Here are some points:
[-1.7 -0.5  1.  -1.3  0.3 -1.   0.1 -1.1 -0.6  0.9  0.  -0.5  0.6  0.9 -0.4 -1.2 -0.2  1.2 -0.6 -0.2 -0.5  0.4]
[ 0.   0.  -0.7  1.1 -1.   0.3  0.2  0.  -0.2 -0.5  1.7 -0.1  0.  -1.4 -0.7 -0.1  1.   0.  -0.2 -0.2 -0.6 -0.7]
[ 1.7  1.  -0.5 -0.1 -1.7  1.2 -0.7  1.8  0.8 -1.7  0.2  0.4 -0.6  0.2  0.  -0.4 -0.4 -0.6  0.3  0.4  1.2 -0.8]
[ 1.1  0.4  0.6 -1.2 -2.8  2.4 -2.5  0.6 -0.4 -1.7  1.3  3.   0.   1.8  0.5  0.7  0.  -0.4 -0.5  1.3  1.4  0.5]
[-0.3 -1.8 -1.2  1.5  0.3 -1.6  0.6 -1.1  0.9  1.1 -0.7 -1.   0.  -1.8 -0.3 -0.5  0.2  0.  -0.6  0.2 -0.5 -0.4]
[-0.2 -0.8 -0.7  0.9 -0.8 -1.3 -0.4 -1.  -0.2  1.1 -0.4 -1.6  1.3 -1.6 -0.6  0.1  0.3  0.1 -1.  -0.7 -0.1 -0.8]
[-1.2 -0.7  1.1  0.1  1.7  0.6 -0.3 -0.1 -0.7  1.3 -0.2 -0.2  0.3  0.1 -0.1 -0.4  0.3 -0.4  0.3 -0.7 -0.2  0.6]
[ 2.   0.5 -0.8 -0.2 -1.4  1.6 -0.6  0.5  0.1 -2.   2.2 -0.3 -2.1  0.7  0.2  0.9 -1.7  0.1 -0.1  1.4  1.1 -1.8]
[-0.4  1.6  0.7 -1.8  0.   2.8 -0.5  0.4 -0.7 -2.1  0.5  4.  -0.7  2.7  1.5 -1.5 -0.7  0.3  2.   0.8 -0.4  2.4]
[-1.2  1.7  0.3 -0.5  2.6  2.   1.1  1.6  1.  -1.6 -1.9  1.2 -1.1  1.5  2.3  0.1 -0.7  0.5  0.8 -0.2  0.1  2.1]
[ 1.9 -0.3 -0.8  1.5 -2.2  0.9 -0.9  0.5 -0.3 -0.7  1.8  0.6 -1.5  0.6 -0.3  0.6 -0.3 -0.3 -0.9  1.   0.3 -2. ]
[ 0.2  1.5  0.4 -0.6 -4.2  1.4 -2.9  0.3 -0.3 -0.3  1.8  2.5  0.1  1.7  0.5  1.1 -1.4  0.2  0.   1.5  0.9 -0.9]
[ 1.8 -1.5 -1.5  0.6 -2.3 -0.2 -1.3 -0.7 -0.6  0.8  2.2 -0.5 -1.2 -0.4 -0.9  0.1 -0.1  0.9 -0.9  0.5  1.  -1.2]
[-0.2  0.8  1.  -0.9 -0.5  0.6 -0.3  0.6  0.8 -0.9 -0.6  0.8 -0.3  0.2  1.5  0.3 -1.4 -0.1  0.1  0.6 -0.2 -0.4]
[-1.3  0.3 -0.2 -1.   0.7 -0.8  0.5 -0.1  0.1 -1.1 -1.9 -0.1  1.2  0.  -0.3  0.2 -0.5  0.3  1.1  0.2 -0.6  0.9]
[-2.2 -0.1  2.5 -0.8  1.2  0.2 -0.3 -1.4 -1.5  1.  -1.7 -0.2  0.2  0.  -0.4 -0.8  0.4 -0.6  0.7  0.1  0.8  2. ]
[-1.6 -2.4 -0.8  0.6  1.2 -0.8  1.4 -0.8  0.2  2.1 -0.3 -1.1  0.1 -0.7 -1.7 -0.3  1.2 -0.4 -0.9 -2.1 -0.7 -0.8]
[ 1.5 -0.2 -1.1  1.3 -1.5 -0.4 -0.3  0.9  0.3 -0.9  1.1 -0.3 -1.2 -0.2  0.   0.8  0.3  0.6 -0.9  0.3 -0.7 -0.9]
[ 0.5  0.6  0.4  0.1 -3.8  0.4 -0.9 -0.2  1.2 -2.2  1.6  1.2  0.6  0.6 -0.1  1.9  0.5 -0.1  1.   0.6 -0.3 -1. ]
[ 0.4  0.1  0.1 -1.5 -3.7 -0.5 -2.5 -1.6 -0.8  0.6  1.7  2.4  1.1 -0.5 -0.1  1.5 -0.9 -0.2  0.5  1.4  0.6 -0.6]
Then 31 other points, each followed by its number:
[ 1.3 -1.8 -1.2  0.5 -1.1 -0.2 -0.7  0.5 -0.2  0.6  3.1 -0.8 -1.  -0.2 -1.4 -1.   0.2  0.2 -1.8  0.2  0.3 -1.5] 0
[ 0.2 -0.8  0.8  0.2  1.5 -0.4  0.3 -0.7 -0.4  1.5 -0.6  0.8 -0.6 -0.8 -0.7 -0.7 -0.2  1.   0.2  0.   0.3  0.5] 1
[-1.   3.2  1.  -0.9  3.   1.4  0.7  2.2 -0.3 -1.6 -1.   0.8 -0.6  2.   2.5  0.3  0.7  0.9  0.9 -0.7  0.4  2.6] 2
[-1.5  0.1  1.   0.3  0.2 -0.9  0.5 -0.8  1.4 -0.7 -0.6  1.2  1.5  0.2 -0.3 -0.2  0.7 -0.5  0.3  0.3 -0.2 -0.6] 3
[-0.4 -1.8  0.8  0.2  3.1 -0.3  1.9 -0.9 -1.8  2.7 -0.9 -2.1 -1.5 -1.   0.  -0.5  0.5  0.9  1.  -1.9 -0.6  1.3] 4
[ 0.   0.3  0.1  0.1 -1.3  0.4 -0.2  0.1  0.5 -0.4  0.2  1.4  0.9 -0.2  0.6  0.5  0.2 -0.6 -0.6  0.6  0.6  0. ] 5
[-0.7 -1.1  0.1 -0.1 -0.8 -0.9  0.2 -2.4  0.3  0.8  0.6 -1.2  0.  -1.3 -2.1  1.   0.1 -0.1 -0.3  0.7 -0.8 -0.6] 6
[-0.1  1.9 -0.7  0.6  0.8 -0.7 -0.4 -0.7 -0.5  0.1 -0.3 -0.5  0.5 -1.1 -0.3  0.7  0.5 -0.2  1.5 -0.3 -0.4  0.8] 7
[ 0.6 -0.1  0.6 -0.1 -1.  -1.1  0.1 -0.5  0.2  1.1  0.  -0.5  0.8 -0.8  0.   0.3  0.4  0.6 -0.1  0.5  0.2  1.3] 8
[ 0.   1.5 -0.3  0.5 -1.6  1.  -0.4 -0.8  0.9 -1.1  0.4  0.5  0.3  0.4  0.3  1.1  0.1  0.1  0.8  0.3  0.3  0.8] 9
[ 0.   0.5 -0.7  0.   1.7  0.7 -0.5  0.6 -0.8  0.6 -0.6 -0.4 -0.5 -1.5  0.8 -0.4  1.  -0.1  0.7 -0.5  0.5  2.9] 10
[-0.7  2.5  1.1 -2.2  1.2  2.3  0.5  1.5 -0.7 -1.9 -1.2  2.7 -0.5  2.1  2.7 -0.4 -0.3 -0.5  2.4 -0.3  0.   1.7] 11
[ 0.1 -0.6 -1.   1.5  1.2 -1.7  1.5  0.7  0.6  0.   0.3 -1.9 -0.7 -1.6 -1.  -0.1  0.8 -1.  -0.5 -1.5 -0.7 -0.3] 12
[ 0.  -0.9  1.1 -0.3  2.8  0.6  0.7  1.1 -0.8  0.3 -0.4 -1.1 -1.2 -0.3  0.9 -0.7  0.   0.   0.6 -0.4  0.   0.8] 13
[-0.9  0.1 -0.5 -0.7 -0.5  0.3 -0.3 -0.8  1.3  0.1 -0.9 -0.6  0.5 -0.6 -0.5  0.5  0.6 -0.1 -0.1 -1.  -0.4 -0.1] 14
[-1.2 -1.  -0.5  1.1  2.6 -2.2  1.2  0.1 -0.3  1.3 -1.4 -2.   0.1 -0.5  0.1 -0.2  0.4 -0.5 -1.2 -1.4 -0.6 -0.2] 15
[-2.  -0.8  0.9  0.6  0.5 -2.6  1.3 -1.  -0.3  1.5 -2.7 -0.7  2.6 -1.6 -1.7 -0.3  0.3 -0.5 -0.2 -0.6  0.5  0.1] 16
[ 1.  -0.3 -0.7  1.2  0.1  0.3 -0.5 -0.7 -0.5  0.6  0.5 -0.4 -0.8 -1.4  0.3  0.5 -1.  -0.7  0.7 -0.2  0.6  0. ] 17
[-1.   0.2  1.5 -0.4  1.1  0.5  0.3 -2.  -1.3  1.2 -1.6  0.1  1.2  0.2 -0.9 -0.4 -1.8  0.5 -0.1  1.2  0.1  1.7] 18
[-0.2 -0.2  1.2 -0.2 -2.3  0.  -0.3 -1.  -0.7  0.2  0.1  0.8  0.1  1.  -1.4 -0.8  0.3 -0.5 -0.9  1.1  0.7 -0.6] 19
[ 0.8 -0.1  0.1  1.3 -1.2  1.2 -1.3 -0.8 -0.5 -0.3  0.5 -0.2 -0.6 -0.4 -0.5  0.6  1.  -0.3 -0.7 -0.1  0.2  1.1] 20
[-0.9  1.1 -0.4 -0.7 -0.3 -1.7  1.1  0.1  0.6  0.6 -0.3 -0.5  1.  -0.1 -0.3  0.5 -0.1  0.   0.1 -0.7  0.  -0.3] 21
[-0.8  1.3  0.7 -0.4 -0.4 -0.1  0.7  0.4  0.4  0.  -0.6  1.4  1.3  0.6 -0.2  1.1  0.1  0.4  0.6 -0.3  0.   0.4] 22
[-1.  -0.5  0.7 -0.7  0.9 -0.7  0.4 -0.8 -1.5  0.4 -1.5 -0.9  0.7  0.  -1.5 -0.8 -0.8  0.7  0.1  0.1 -1.   1.4] 23
[-1.7 -1.1 -0.1 -1.1  4.1 -0.6  2.  -0.8 -1.   1.2 -1.1 -1.5 -0.4 -1.1 -0.3 -0.2  0.6 -0.2  0.4 -1.  -0.5  2. ] 24
[-0.1 -0.8 -0.2 -0.1 -1.6 -0.1 -1.4 -1.8 -0.6  1.   1.  -0.6  1.4 -0.8 -1.1  0.7 -0.9 -0.5 -1.6  0.2  0.4 -0.7] 25
[-1.1 -0.2  1.1  0.   4.3 -0.8  1.3  0.  -0.8  1.9 -0.7 -1.9 -1.3 -1.5 -0.3 -0.8  0.2 -0.3  0.4 -2.3 -0.8  1.6] 26
[ 0.8  2.4 -1.5  0.6  0.1  1.1  0.6  0.5  0.  -2.2 -1.3  0.6 -0.3 -1.7  0.4  1.   1.4  0.4  0.9 -0.1  0.2  1.8] 27
[ 0.6 -0.7 -1.6  1.3  0.7 -0.7  0.7  0.1  0.9  0.6  0.9 -1.7 -0.3 -1.1 -1.6  0.6  0.2 -0.9 -1.  -0.1  0.5 -0.9] 28
[-1.1  0.9  0.9 -1.9  2.   0.6  1.3  0.3 -0.2 -0.6 -0.1  1.1 -0.6  1.9  1.4 -0.2 -0.1  0.6 -0.2 -1.3  0.4  0.8] 29
[ 1.1 -0.7 -0.4  0.6  0.2  0.2  0.8  0.1  0.3  0.3  0.2 -1.1 -1.  -2.3 -0.4 -0.2  0.9  0.1 -0.2  0.1  0.5 -0.3] 30
Which two of these numbered points are nearest to each point below, looking only along the 5 directions in which the first points spread most? Their numbers follow each, nearest first.
[-2.1  1.4  0.6 -0.7  0.2 -0.3 -1.1 -0.5  1.5  0.  -0.7 -0.1  1.5 -0.3 -0.6  0.7  0.3  0.1  0.1 -0.6 -0.4  1.5] > 3 22
[ 0.4  0.1 -0.2  0.9 -0.1  0.3 -1.4 -0.4 -1.  -0.6  0.  -0.3  0.  -0.9  0.8  0.6  0.3  0.2  0.8  0.6 -0.7  0.8] > 5 7
[-0.9  1.6  1.3 -1.7 -1.3 -2.3 -0.7 -1.3  0.5  0.2 -1.1  1.   2.7  0.  -1.2  0.3 -0.3 -0.6  1.6 -0.1 -0.1  0.9] > 3 22
[ 0.4 -1.6 -1.1  0.4  0.9 -1.  -0.3  0.9  0.1  1.   0.3  0.2 -0.4  0.8 -0.2  0.1 -0.7  0.8 -1.  -0.7  0.2 -1.8] > 17 30
[-0.4 -3.  -0.2  1.3  2.1 -0.6  0.9 -0.2 -1.3  1.9  0.7 -3.8 -0.6 -2.8 -0.5 -1.9  0.9 -0.5 -0.6 -0.5 -0.3 -0.1] > 15 4
[ 0.3 -1.2  0.8  0.1 -0.6 -0.2  0.  -1.9 -0.9  1.6 -1.1 -0.4  2.3 -1.4 -0.1  0.2  0.6 -0.2  0.7  0.6 -0.5  0.2] > 8 6
[ 0.8  0.  -0.1 -0.5 -0.6  0.   0.4  0.8  0.  -0.4  0.2 -1.1  1.6 -1.  -0.9  0.   0.1 -0.7 -0.1 -0.3 -0.6 -0.4] > 14 7
[-0.3  2.3  0.8 -2.2  0.7  2.   0.2  1.6  0.  -2.5 -1.2  1.5 -0.9  2.   3.1  0.5  0.3  1.4  1.4  0.3 -0.6  1.8] > 11 2
[ 2.3 -1.6  0.   1.4 -0.3  0.6 -0.8 -1.6  0.  -0.8  2.8 -0.8 -1.2  0.1 -1.3 -1.4  0.3  0.7 -0.4  1.5  0.3 -0.8] > 0 20
[-0.9 -0.5  1.  -0.5  0.1 -2.1  0.9 -0.1  0.1  0.8 -0.7  1.3  1.2  0.3 -0.7 -0.5 -1.6 -0.5  1.1 -1.3  0.1 -0.8] > 7 21
[ 1.  -3.3 -1.1  0.1 -1.2 -0.7  0.1  0.8  1.3  0.8  2.2 -0.3 -1.1 -0.2 -2.  -0.8 -0.2  0.1 -1.6 -0.3  0.5 -2.8] > 0 28
[ 1.   1.  -0.7  1.3 -0.3  0.4  0.4  0.8  0.1 -0.9 -1.1 -0.3  0.1 -0.1  0.9  0.4 -0.4  0.2 -0.6  0.2 -0.1 -1.3] > 17 27
[-0.9  1.6  1.6 -1.   1.4  0.   0.6  0.  -0.5 -0.1  0.1  1.6 -0.4  1.9  1.4 -0.9 -1.   0.3  0.   0.4 -0.8  1.5] > 29 10
[-1.4 -1.3  0.9 -0.3  1.2 -0.6  1.1 -1.1  0.2  1.7  0.7 -0.6 -0.1  1.9 -0.4 -1.  -1.   0.  -1.5  0.2  0.8  0.3] > 1 23
[ 0.3 -0.4 -1.1  0.1  2.  -1.1  0.4  0.2 -0.9  0.2  0.5 -0.4 -0.3 -1.  -0.8  0.  -0.3  0.2 -0.4 -1.   0.   0.8] > 1 30
[ 1.1 -2.3 -1.9  2.7 -0.6 -0.1 -0.7  0.9 -0.2 -0.2  3.1 -0.4 -1.3 -1.1 -0.2  0.3  0.8  0.  -1.2 -0.2  0.1 -1.8] > 0 28
